128 stands for zero in the data rows.
Some points:
[134 140 131 175 116 131 169 103 161 136 132 154 160 145 160 135 140 152
 164 138 175 166 122 124 121 141 125 174 126 156 169 117 149 145 184 158
 184 140 126 119 138 130 116 137 147 146 168 140]
[139 153 151 152 117 161 101 160 139 118 116 137 136 150 137 113 129 170
 155 154 141 123 160 165 118 148 129 127 133 136 127 134 134 155 141 165
 142 146 161 131 133 136 154 166 103 138 193 113]
[132  99 110 150 172 128 148 139 125 131 147 150 127 149 156 115 150 165
 140 132 101 149 117 146 132 128 168 136 171 164 134 150 172 147 138 142
 147 159 130 124 136 141 129 140 171 157 144  85]
[133 133 151 123 142 150 121 108 156 146 157 157 170 131 173 139 107 138
 129 172 131 157 111 112 137 135 147 138 178 131 150 111  97 116  99 143
 110 135 104 146 124 128 113 152 120 118 135 123]
[129 151 116 153 142 162 123 153 148 157 122 151 138 164 119 145 117 119
 104 154 170 142 159 155 162 117 170 155 132 111 146 130 161 131 128 130
 161 189 113 118 143 136 167 146 152 120 152 150]
[181 122 177 115 130 119 138 113 160 161 119 137 154 141 116 139 152 139
 139 118 161 146 138 160 178 141 129 119 157 162 186 141 164 120 111 118
 163 160 168 148 161 134 157 165 124 133 162 108]
[126 102 172 165 117 146 146 159 161 155 148 145 109 135 132 152 131 191
 149 144 121 158 153 155 148 140 146 187 124 118 143 141 164 140 104 145
 149 117 153 165 147 151 127 154 150 111 154 173]
[121 158 165 145 175 137 151 117 151 138 144 123 107 152 129 166 172 135
 116 132 135 135 107 133 120 144 136 108  93 143 128 150 131 149 113 176
 163 144 129 141 106 134 162 150 150 150 130 155]
[165 127 121 124 152 131 173 156 118 142 117 106 143 150 147 186  95 137
 126 150 136 127 128 143 142 140 129 154 155 139 122 163 157 107 150 158
 153 127 152 140 143 173 143 133 106 157 144 145]
[105 149 144 154 149 145 111 116 138 160 145 146 153 156 157 135 165 163
 148 184 133 179 165 124 142 152 143 105 160 145 135 158 171 107 150 134
 157 109 137 123 159 154 170 118 137 158 144 156]
[104 145 158 129 115 138 137 166 156 135 152  97 133 157 131 136 138 128
 121 153 170 156 157 149 132 176 160 147 148 139 158 101 153 151 127 147
 134 142 181 137 136 174 108 140 163 173 131 124]
[157 189 148 144 136 172 146 124 148 137 167 160 163 171 153 137 136 175
 139 113 132 154 117 162 137 184 159 128 151 125 136 147 175 106 154 123
 148 147 135 177 119 136 126 133 142 162 139 148]
[135 136 167 101 130 124 141 110 117 106 150 164 153 156 137 138 141 151
 161 137 167 120 130 135 161 126 163 154 130 126 106 146 168 182 145 127
 116 119 117 140 151 143 154 125 153 165 157 152]
[148 153 106 137 105 161 132 114 158  92 137 152 147 134 162 144 165 124
 153 134 149 156 130 164 119 157 130 143 164 137 116 172 166 150 126 151
 158 119 139 137 161 167 153 138 152  79  94 116]
[162 140 148 125 176 164 168 127 143 143 159 145 147 171 159 132 158 120
 131 126 110 154 187 102 117 138 161 138 139 122 155 122 144 178 154 130
 168 136 143 139 136 173 139 144 115 107 171 134]
[148 140 136 157 129 126 149 141 149 172 150 157 146 141 141 148 117 121
 153 105 140 147 190 156 131 130 146 132 127 187  75  96 136 114 120 119
 133 112 140 125 122 117 140 123 139 134 126 128]
[146 158 134 139 173 156 183 153 161 136 166 139 148 111 169 143 153 168
 158 140 161 163 158 167 138 118 132 141 140 173 160 125 148 149 104 175
 132 167 125 141 158 177 177 117 111 164 144 139]
[147 148 160 165 122 121 153 166 123  97 143 164 125 121 148 133 122 100
 142 136 106 172 139 127 158 142 129 109 116 149 161 143 154 127 158 144
 106 159 151 143 160 143 136 150 136 129 147 165]
[177 151 152 141 152 117  89 171 144 121 187 154 123 167 107 160 119 151
 150 149 161 146 151 113 124 139 141 146 156 173 134 154 130 129 145 159
 162 165 136 144 162 153 122 141 149 138 134 154]
[105 158 150 114 152 163 126 159 155 146 133 160 157 133 147 166 184 140
 130 124 127 151 134 121 125  96 146 188 153 163 151 153 166 125 169 142
 116 129 173 146 122 137 150 151 147 132 145 129]
[146 160 132 126 138 141 150 151 137 158 178  92 148  85 110 122 121 148
 156 140 125 138 143 138 115 140 155 140 130 132 162 151 144 142 168 134
 151 118 114 154 155 122 169 151 169 135 132 127]
[155 166 119 159 153 137 124 133 117 149 155 172 156 120 108 126 152 109
 137 151 128 162 108 146 165 161 153 184 154 134 141 128 138 166 115 157
 165 103 166 129 131 146 151 126 125 171 146 154]
[150 130 118 131 145 119 153 179 150 171 112 148 190 156 131 131 154 138
 149 151 159 197 153 140 136 151 145 129 106 158 126 181 127 161 127 141
 132 157 134 200 133 143 126 148 145 151 156 131]
[148 149 147 139 127 122 187 166 127 130 126 145 142 135 108 105 180 176
 116 154 153 133 132 111 132 140 135 144 160 130 103 115 118 109 126 115
 130 134 136 122 129 125 137 121 118 119 125 136]
[134 138 143 178 115 152 139 132  92 156 150 131 177 125 136 159 158 162
 136 113 141 119 178 118 164 133 133 138 164 155 141 167 125 157 138 153
 154 165 136 137 109 160 119 153 153 146 125 142]
[173 175 160 150 164 134 153 127 175 160 108 166 142 101 133 141 139 147
 165 162 132 115 160 133 151 146 162 144 130 116 132 159 141 121 142 163
 123 150 151 118 148 172 111 143 176 152 137 125]
[143 170 127 146 144 123 158 141 147 140 150 154 114 125 150 173 151 148
 126 179 155 123 148 176 141 175 177 144 123 192 164 178 140 153 147 104
 131 123 128 127 122 118 110 135 105 116 144 121]
[137 127 148 118 160 124 153 143 168 177 156 151 155 161 115 123 127 147
 125 125 143 159 164 155 168 168 109 137 155 137 150 167 168 165 168 192
 105 123 119  99 122 113 122 128 118 119 113 138]
[151 153 167 180 140 147 129 179 160 135 109 107 139 171 145 142 126 127
 174 135 146 132 138 115 158 133 142 146 153 149 177 156 159 160 112 105
 128 111 105 125 102 134 143 100 130 140 120 120]
[168 105 163 136 120 155 140 164 101 173 133 163 144 137 145 174 164 133
 155 143 132 134 130 159 110 183 175 140 143 144 164 129 128 131 154 148
 119 140 116 112 152 155 171 153 148 154 125 147]
[144 141 132 167 152 150 119 128 158 131 126 104 126 130 123 153 166 140
 128 144 132 144 153 136 180 160 132 154 162 162 118 100 153 158 167 130
 120 159 103 173 167 136 134 165 129 154 147 157]
[145 130 111 130 175 148 121 126 127 113 150 129 149 149 128 169 164 160
 165 127 146 165 150 163 141 129 120 147 102 114 171 116 106 108 127 110
 118 127 136 115 135 131 106 126 130 135 123 129]
[127 144 159 141 147 147 146 164 144 146 157 156 137 144 169 130 123 141
 156 168 133 142 136 141 176 151 112 169 115 134 121 136 131 153 158 113
 166 167 159 136 143 142 156 187 135 160  78  92]
[148 133 128 124  95 184 142 142 165 154 161 132 121 168 157  95 157 118
 131 150 121 116 149 154 162 117 140 154 121 159 146 169 119 119 136 140
 141 140 132 136 155 142 120 144 141 177 149 167]
[124 133 164 158 141 173 131 149 123 167 139 143 134 151 142 137 144 145
 146 146 144 120 127 145 154 127 166 134 122 135 142 127 144 151 152 171
 157 155 162 177 194 111 109  74 104 112 106 111]
[155 142 126 135 134 126 143 155 131 171 158 162 121 146 150 159 177 118
 161 169 146 125 130 165 139 129  93 126 156 116 143 115 149 147 156 148
 137 154 126 171  99 153 141 121 165 130 163 132]
[175 155 123 173 130 102 122 125 168 151 167 128 166 170 176 150 156 167
 135 147 141 141 127 148 133 108 173 129 146 116 147 144 143 161 154 143
 115 132 179 135 146 138 165 153 129 151 119 148]
[154 121 136 149 139 172 131 136 156 149 164 141 156 109 178 165 133 146
 121 139 168 156 113 110 128 163 132 135 141 134 121 162 152 166 138 107
 131 154 178 122 146 124 144 110 159 140 164 158]
[120 165 106 109 145 140 132 161 137 163 111 156 109 143 174 137 135 154
 175 119 144 118 159 123 139 158 130 141 162 126 158 130 148 161 114 139
 149 152 153 146 153 111 134 158 135 151 127 181]
[108 125 122 138 146 133 139 140 167 145 129 173 134 137 124 129 111 155
 144 118 143 127 126 146 166 135 149 116 147 171 157 136  95 153 178 122
 152 137 149 158 125 201 161 121 134 136 136 161]
[147 144 142 141 158 142 136 146 137 145 135 112 122 176 173 126 146 141
 151 127 158 143 148 137 194 185 147 164 142 154 139 138 102 122 138 170
 129 131 167 138 156 130 171 132 184 108 169 121]
[105 131 160 165 179 104 152 137 156 129 156 136 185 144 145 136 155 108
 151 133 138  95 151 165 103 158 123 164 156 133 147 162 122 129 133 124
 147 157 136 156 169 139 149 132 135 140 153 154]
[145 188 180 142 149 163 179 129 131 158 126 136 135 162 121 167 127 152
 157 154 122 169 124 179 128 124 129 139 180 159 129 154 103 165 145 123
 137 152 147 122 167 130 135 141 167 137 148 150]
[162 123 150 134 144 144 143 118 143 113 131 156 124 120 164 147 146 142
 121 150 150 177 191 145 137 136 158 151 165 118 151 157 115 146 161 152
 167 143 149 168 113 102 163 115 142 170 122 139]
[164 127 145 143 175 165 157 126 113 130 130 142 157 157 126 126 125 134
 166 191 168 122 150 143 135 134 146 138 139 179 165 134 167 131 146 143
 124 132 162 160 124 130 143 162 169 122 119 176]
[139 132 150 150 167 159 149 197 147 123 148 153 156 132 159 152 144 136
 125 133 171 132 140 163 176 127 145 106 155 125 134 136 136 143 143 146
 175  91 132 139 167 123 115 181 156 144 154 145]
These points spread out most along one direction. Take the direction at right angles to it along which they spread out most. Then take the direction at right angles to both along which they spread out most. Go by this last direction. Where along it does each point below lie, from 0 to 99? 50 is the average, and the first point above lies past it. One standard deviation of the points above along it is 16.
[164 127 145 143 175 165 157 126 113 130 130 142 157 157 126 126 125 134
 166 191 168 122 150 143 135 134 146 138 139 179 165 134 167 131 146 143
 124 132 162 160 124 130 143 162 169 122 119 176] 26
[134 140 131 175 116 131 169 103 161 136 132 154 160 145 160 135 140 152
 164 138 175 166 122 124 121 141 125 174 126 156 169 117 149 145 184 158
 184 140 126 119 138 130 116 137 147 146 168 140] 54
[181 122 177 115 130 119 138 113 160 161 119 137 154 141 116 139 152 139
 139 118 161 146 138 160 178 141 129 119 157 162 186 141 164 120 111 118
 163 160 168 148 161 134 157 165 124 133 162 108] 41
[127 144 159 141 147 147 146 164 144 146 157 156 137 144 169 130 123 141
 156 168 133 142 136 141 176 151 112 169 115 134 121 136 131 153 158 113
 166 167 159 136 143 142 156 187 135 160  78  92] 66
[105 131 160 165 179 104 152 137 156 129 156 136 185 144 145 136 155 108
 151 133 138  95 151 165 103 158 123 164 156 133 147 162 122 129 133 124
 147 157 136 156 169 139 149 132 135 140 153 154] 29
[175 155 123 173 130 102 122 125 168 151 167 128 166 170 176 150 156 167
 135 147 141 141 127 148 133 108 173 129 146 116 147 144 143 161 154 143
 115 132 179 135 146 138 165 153 129 151 119 148] 61
[137 127 148 118 160 124 153 143 168 177 156 151 155 161 115 123 127 147
 125 125 143 159 164 155 168 168 109 137 155 137 150 167 168 165 168 192
 105 123 119  99 122 113 122 128 118 119 113 138] 46
[124 133 164 158 141 173 131 149 123 167 139 143 134 151 142 137 144 145
 146 146 144 120 127 145 154 127 166 134 122 135 142 127 144 151 152 171
 157 155 162 177 194 111 109  74 104 112 106 111] 86
[157 189 148 144 136 172 146 124 148 137 167 160 163 171 153 137 136 175
 139 113 132 154 117 162 137 184 159 128 151 125 136 147 175 106 154 123
 148 147 135 177 119 136 126 133 142 162 139 148] 58
[151 153 167 180 140 147 129 179 160 135 109 107 139 171 145 142 126 127
 174 135 146 132 138 115 158 133 142 146 153 149 177 156 159 160 112 105
 128 111 105 125 102 134 143 100 130 140 120 120] 61
[147 144 142 141 158 142 136 146 137 145 135 112 122 176 173 126 146 141
 151 127 158 143 148 137 194 185 147 164 142 154 139 138 102 122 138 170
 129 131 167 138 156 130 171 132 184 108 169 121] 67
[147 148 160 165 122 121 153 166 123  97 143 164 125 121 148 133 122 100
 142 136 106 172 139 127 158 142 129 109 116 149 161 143 154 127 158 144
 106 159 151 143 160 143 136 150 136 129 147 165] 37
